kugo: [206 146 144 142  95  70 172 127 147 139 112 191 132  84 148 119]
fidur: [163 115 105 156  93 136 124 154 131 133 107  93  97  91 122 126]
Vezo: [168 150 145 126 133  55 127  83 136 109 119 190 117 145 144  84]
Kilup: [105 125 129 102 194  82  82 104 148  95 145 167 128 132 129  99]
succ: [104]
[148]
succ: [139]
[112]
succ: [194]
[82]
succ: [122]
[126]
succ: [109]
[119]
succ: [83]
[136]
succ: [55]
[127]

nim: [121 116 102  64  90 100 128 135 131  96  68 138 176 133 151 149  74 174
 205 130 112 127 140  64 118 144 127 123]
nas: [155 137 120 155 120 108 156 119 145 175 130  80  75 102  86  82 119  63
 120 134  82  87 114 164 184 138  95 156]
Mifa: [ 86  92 171 140 175 150 110 145 106  96 151 158 116 131 186 136 130 155
  78 139 156 171 195 122  62 138 168 122]
pob: [139 173 185 187 183 156  74 131 106 136 159  90 147 157 101 119 148 135
  86  88 176 135  84 118 138  95 133 117]
succ: [75]
[102]
succ: [137]
[120]
q: [121 116 102  64  90 100 128 135 131  96  68 138 176 133 151 149  74 174
 205 130 112 127 140  64 118 144 127 123]
nim
succ: [148]
[135]
succ: [63]
[120]
succ: [114]
[164]
succ: [144]
[127]

zizem: [ 94 124 124 107  92 144 134 119 134 109  85 154 119  93 133  97 179 138]
rimup: [132 136 136 136 124 128 113 112 142 120  87 150 146 135 132 112 133 115]
Mebe: [104 126 126 124 114 129 119 118 149 113  60 134 121  95 143  95 171 147]
suzu: [ 94 124 124 107  92 144 134 119 135 109  75 154 119  93 133  97 179 138]
succ: [118]
[149]
succ: [60]
[134]
q: [104 126 126 124 114 129 119 118 149 113  60 134 121  95 143  95 171 147]
Mebe
succ: [146]
[135]
succ: [114]
[129]
succ: [171]
[147]
q: [ 94 124 124 107  92 144 134 119 135 109  75 154 119  93 133  97 179 138]
suzu

meged: [133 114  78 170 148 118 127 138 139 130 143 118  96 145 114 112 140 107
 122 128 139 111 155 109 129  95 154 138 126 111 107]
rorab: [128 112 108 165 138 123 122 150 149 134 143 124 107 163 137 100 114 113
 118 140 113 126 133 137 121 101 148 173 132  93 135]
zise: [117 133 160  74 133 126 143 108 124 116 118 143 149 103 141 144 132 147
 146 118 122 139 108 121 119 168 100 109 129 144 123]
dep: [152 131 105 158 114 129  96 153 135 131 143 109 125 154 120 121 133 129
 109 115 171 103 137 141 154 110 165 137 142 101 114]
Koses: [120 148 123 133 133 131 124  83 138 132 133 142 139 149 116 126 133 158
 119 154 125 144 113 126 153 131 105 133 143  67 104]
ser: [135  91 109 114  99 133 119 130 133 122 140 115 138 109 130 134 146 100
 141  99 169 130 144 157 140 155 158 104 132 147 103]
davun: [143 125 131 124  71 140  97 151 118 143 111 109 137 107 145 133 116 129
 124 125 138 115 131 170 142 152 131 116 131 166 142]
begi: [119 123 107 140  98 133 123 111 120 137  92 130 111 117 149 110 104 146
 129 158  74 141 130 144 124 138  99 135 119 143 136]
Gufi: [128  88 114 121 108 131 127 135 127 124 138 115 134 102 121 136 145  83
 143 103 155 137 149 147 134 138 155 101 121 168 122]
fuvur: [115 165 160 121 156 130 149  95 113 126 119 152 140 123 113 139 130 156
 127 150  98 140 105  97 127 122  91 117 124 118 139]
q: [143 125 131 124  71 140  97 151 118 143 111 109 137 107 145 133 116 129
 124 125 138 115 131 170 142 152 131 116 131 166 142]
davun
succ: [173]
[132]

Monaz: [126 125 126 135 126 135  87]
sakud: [ 87 106 112 185 126 159 173]
Bib: [105 125 112 173 125 172 105]
succ: [172]
[105]
succ: [159]
[173]
q: [126 125 126 135 126 135  87]
Monaz
q: [ 87 106 112 185 126 159 173]
sakud
q: [105 125 112 173 125 172 105]
Bib
succ: [106]
[112]

dogo: [132 139 123 107  92 117 111 134 127]
vosit: [119 141 125 124  90 120 107 138 113]
buro: [124 127 125 109 126 124 115 125 127]
zevi: [121 127  99  90 123 120 102 123 126]
fogig: [120 131 116  61 105 110  74 122 119]
Vaf: [130 138 121  92  90 114  87 132 114]
nes: [124 134 118  73  98 112  79 126 117]
succ: [116]
[61]
succ: [112]
[79]
succ: [111]
[134]
succ: [98]
[112]
succ: [122]
[119]

tiv: [136 143 132 107 120 140 123 116 119  84  87 114 136 133 143 134 143]
Fep: [125 138 132 143 117 125 136 113 137 149 127 111 120 129  86 118 123]
Vabe: [131 124 131 142 142 106 135 134 128 200 183 120 136 124 146  88 124]
succ: [146]
[88]
succ: [114]
[136]
succ: [88]
[124]
succ: [200]
[183]
succ: [111]
[120]
q: [131 124 131 142 142 106 135 134 128 200 183 120 136 124 146  88 124]
Vabe

bofem: [ 80 157 108 111  96 103 165 126 136]
kopi: [ 97 129  66 121 156  97 131 116 126]
kuroz: [100  98 155 146  99 121 156 138 178]
Venir: [ 90 143  74 115  96  97 142 118 126]
fibu: [ 88 146  79 113  96  97 146 119 127]
Sakun: [ 81 157  99 110  97 100 160 123 133]
lin: [118  74  96 153  98 111 115 125 159]
danu: [ 97 104 157 143  99 121 160 139  75]
Nasag: [114  89  72 143  98 103 114 119 142]
rusuk: [117  81  82 148  99 107 113 122 150]
succ: [108]
[111]
succ: [88]
[146]
succ: [89]
[72]

Zive: [131 130 140 179 122 176]
Banub: [151 138 121  89 142  90]
til: [111 120 121 140 152 129]
Reg: [144 127 149 136  97 127]
Kuv: [148 120 133 132 122 110]
Zufev: [138 125 109 123  96 124]
pevef: [142 122 109  82 131  81]
pav: [124 136 132 111 148 128]
Golip: [146 122 113 130  54 126]
maf: [133 122 121 133 126 144]
tob: [143 114 118  77 118  77]
q: [111 120 121 140 152 129]
til
succ: [123]
[96]
succ: [54]
[126]
succ: [149]
[136]
succ: [97]
[127]
q: [143 114 118  77 118  77]
tob

numu: [140 136 133 131 118 113 112 132 132 135]
Rese: [112 161 112 134 157 132 151 121 126 160]
Seb: [140 111 133 131 118 128 133 132 132 135]
niva: [112 161 177 134 157 132 151 121 126 114]
q: [112 161 177 134 157 132 151 121 126 114]
niva
q: [140 136 133 131 118 113 112 132 132 135]
numu
succ: [177]
[134]

nupu: [190  53 190 101 150 191 190]
mepo: [148 196 190  69  70 141 100]
Zelup: [188  70  64 142  58 135 184]
giroz: [161 111 109 145  81 190 133]
succ: [101]
[150]
succ: [135]
[184]
succ: [145]
[81]
succ: [69]
[70]
succ: [188]
[70]
q: [188  70  64 142  58 135 184]
Zelup
succ: [191]
[190]

